Look-ups in named tables: a row name and a column name give one cell, copied from the table.

Table zavap
,fas,dig,mife,vez,fumo,tokabat,munu
nabame,-2.70,-0.41,-2.48,-0.96,8.66,5.08,-3.76
botifek,2.61,6.54,7.26,1.17,-2.89,4.13,2.96
goker,4.25,4.39,3.40,3.96,-5.29,0.41,6.08

goker, dig => 4.39
goker, tokabat => 0.41
nabame, fas => -2.70
nabame, fumo => 8.66
nabame, dig => -0.41
botifek, fas => 2.61

feb.tsv
	tanelif	koz	tenuf	dufeta	donativ	som
zeg	-20.546	6.777	-11.799	-41.597	-29.598	43.874
fubolal	13.607	-19.655	67.732	-6.052	8.632	14.300
pem	-15.993	0.824	-5.985	-33.083	-55.166	-23.798
zes	-33.572	20.058	-18.320	-46.032	-26.233	22.162

tanelif of zeg = -20.546
koz of zes = 20.058
tenuf of zes = -18.320
donativ of pem = -55.166
dufeta of zes = -46.032
dufeta of fubolal = -6.052
tanelif of pem = -15.993
dufeta of pem = -33.083
dufeta of zeg = -41.597
donativ of zes = -26.233
koz of pem = 0.824
tenuf of fubolal = 67.732
tanelif of fubolal = 13.607
tanelif of zes = -33.572
som of fubolal = 14.300
som of pem = -23.798
koz of fubolal = -19.655
tenuf of pem = -5.985
som of zeg = 43.874
donativ of fubolal = 8.632
Row with the largest koz: zes

tudetem.csv
,pazo,vorote,fadobaf,kif,lut,luk,sog,kogel,val,kig
nute,167,132,143,170,184,185,140,142,201,146
bafib,18,151,178,71,143,167,150,96,164,136
dumin,98,151,166,190,62,157,48,189,114,67
rosulab,155,151,83,190,211,112,94,59,177,106
losumet,121,113,143,229,89,185,103,152,102,77
zimev,155,132,59,12,157,139,85,105,177,146
tun,190,95,35,71,184,85,103,78,52,116
vapepe,167,95,119,71,224,139,187,105,114,156
vuv,155,176,47,170,89,157,103,78,214,116
kiga,87,132,95,12,143,103,57,115,152,176
febami,190,139,83,229,75,76,122,142,65,136
sakanev,121,164,47,91,89,94,113,68,201,215

What is the luk of rosulab in tudetem?
112
What is the sog of tun in tudetem?
103
What is the kogel of vapepe in tudetem?
105
What is the kif of kiga in tudetem?
12
What is the kig of nute in tudetem?
146
What is the luk of vapepe in tudetem?
139
What is the lut of rosulab in tudetem?
211
What is the kif of vuv in tudetem?
170
What is the vorote of vapepe in tudetem?
95
What is the val of febami in tudetem?
65
What is the kif of bafib in tudetem?
71
What is the fadobaf of vuv in tudetem?
47
What is the lut of nute in tudetem?
184
What is the kif of tun in tudetem?
71
What is the lut of febami in tudetem?
75
What is the lut of vapepe in tudetem?
224
What is the fadobaf of bafib in tudetem?
178
What is the luk of nute in tudetem?
185
What is the kogel of nute in tudetem?
142
Which row has the largest lut? vapepe

gegit.tsv
	bani	sul
sunafa	48	178
vofeve	103	172
dafovit	202	4
nofon	25	209
boka	19	193
renapo	199	43
rul	60	207
getekif	133	116
kir	123	118
bakino	203	55
nulateb	213	69
gur	217	28
gimonot	123	152

What is the sul of dafovit in gegit?
4
What is the bani of nulateb in gegit?
213
What is the sul of rul in gegit?
207
What is the bani of gimonot in gegit?
123
What is the sul of gimonot in gegit?
152
What is the sul of sunafa in gegit?
178
What is the bani of getekif in gegit?
133
What is the bani of gur in gegit?
217
What is the sul of bakino in gegit?
55
What is the sul of vofeve in gegit?
172
What is the bani of sunafa in gegit?
48
What is the bani of kir in gegit?
123
What is the sul of nulateb in gegit?
69
What is the sul of gur in gegit?
28
What is the bani of bakino in gegit?
203
What is the bani of vofeve in gegit?
103
What is the sul of kir in gegit?
118
What is the sul of getekif in gegit?
116
Which row has the largest bani? gur

kabuti:
	faf	dimo	kag	muvomuz	zoz	gulid	nep	dades	lebe
sekapo	0.532	0.383	0.781	0.795	0.423	0.431	0.460	0.346	0.372
kunebak	0.542	0.778	0.574	0.240	0.675	0.783	0.631	0.552	0.725
fak	0.517	0.292	0.582	0.838	0.373	0.285	0.638	0.463	0.331
muve	0.534	0.538	0.610	0.083	0.567	0.535	0.626	0.695	0.558
tidadi	0.557	0.543	0.805	0.362	0.537	0.590	0.391	0.485	0.552
zad	0.530	0.308	0.502	0.392	0.403	0.333	0.751	0.813	0.343
gos	0.522	0.491	0.414	0.361	0.506	0.460	0.333	0.570	0.511

gos, lebe => 0.511
tidadi, kag => 0.805
zad, nep => 0.751
fak, dimo => 0.292
kunebak, dades => 0.552
muve, gulid => 0.535
muve, lebe => 0.558
zad, zoz => 0.403

nosun =
	lupini	migo	dazeku	tubotum	beb	migok	tor	san	tez
dosel	83	109	76	130	169	92	75	80	87
lemifes	145	116	147	85	211	141	150	106	159
voras	114	106	110	107	181	100	115	65	92
muvu	138	107	149	78	75	138	149	155	115
pabuz	130	115	143	73	136	125	143	33	76

lupini of lemifes: 145
tubotum of muvu: 78
dazeku of dosel: 76
dazeku of muvu: 149
tor of lemifes: 150
migo of lemifes: 116
san of dosel: 80
migo of dosel: 109
migok of dosel: 92
migok of voras: 100
beb of lemifes: 211
tubotum of lemifes: 85
tor of pabuz: 143
migok of muvu: 138

mugap =
           lem    kel    mun   gofo    fir   pipu   deme   vete  kovori
tes      61433  30153  82974  23548  23936  53705  40474  25715   54598
pef      72200  45848  61744   3680  11546  60280  63468  22709   60207
nav      48187  48515  60310  12056  19109  57084  61810  33032   57056
memupo   55918  40651  76294  52350  31819  38247  41308  49279   47127
totugol  39746  52237  80177  22018  31775  89255  43097  21423   80541
kerolel  76709  36050  93846  18576  42283  61767  43557  46887   52605
teka     43304  36061  78738  13095  27551  69141  41583  20017   62071
vur      46751  32089  82682  50137  27553  49064  28947  28224   55963

memupo, fir => 31819
nav, gofo => 12056
teka, deme => 41583
vur, kel => 32089
pef, gofo => 3680
kerolel, lem => 76709
tes, mun => 82974
Row with the largest mun: kerolel

Table vudofi
,finol,mab,deda,kuvemu,mer,rofopi,sos,gal,tuvi,dudurob
tukiko,166,176,157,138,141,148,164,152,207,82
muvat,158,172,149,155,153,150,165,162,146,81
rok,163,95,200,177,100,140,157,162,234,88
gazug,153,132,189,164,115,161,153,159,205,92
mezuko,157,172,148,156,152,149,167,163,143,79
tadubu,168,187,129,150,115,106,187,172,151,62

rofopi of muvat is 150
kuvemu of tadubu is 150
gal of rok is 162
finol of gazug is 153
sos of mezuko is 167
gal of muvat is 162
sos of gazug is 153
tuvi of rok is 234
rofopi of gazug is 161
dudurob of gazug is 92
finol of tukiko is 166
dudurob of tukiko is 82
sos of tadubu is 187
deda of mezuko is 148
finol of rok is 163

nebep
|  | zes | pomak | mam | suzarut | kir | goz |
|---|---|---|---|---|---|---|
| nufu | 23.57 | 3.11 | 20.45 | 28.87 | -15.53 | -31.93 |
| suduzis | -13.43 | 8.66 | -29.71 | -41.13 | 18.76 | 6.27 |
| rika | -3.93 | -19.30 | 22.96 | 27.49 | -10.29 | -0.37 |
| katena | -31.91 | 15.88 | 63.73 | 22.21 | 12.36 | 4.76 |
| sapu | 3.05 | 32.17 | -40.25 | -43.28 | 7.82 | -10.18 |
| kat | 23.18 | 35.42 | 4.22 | -12.44 | -15.87 | -14.81 |
| beti | -8.95 | -9.06 | -27.97 | -23.06 | 21.20 | 5.59 |
| teb | 2.12 | -12.23 | -1.07 | 4.51 | 0.89 | 2.77 |
| lolade | 17.42 | 29.10 | -6.81 | -16.62 | -11.90 | -12.09 |
| keb | -36.25 | -2.25 | 39.80 | 20.91 | -8.23 | -12.05 |
| duk | -2.37 | -19.77 | 18.72 | 17.56 | 1.05 | 13.81 |
| tof | 1.23 | -28.91 | 15.36 | 18.16 | 1.07 | 25.29 |
| lafoles | -71.60 | 56.11 | 30.75 | -37.25 | -13.19 | 27.45 |

mam of lafoles is 30.75
kir of lolade is -11.90
suzarut of keb is 20.91
suzarut of duk is 17.56
suzarut of tof is 18.16
zes of tof is 1.23
suzarut of suduzis is -41.13
pomak of kat is 35.42
pomak of lolade is 29.10
zes of suduzis is -13.43
kir of keb is -8.23
zes of lolade is 17.42
suzarut of teb is 4.51
pomak of keb is -2.25

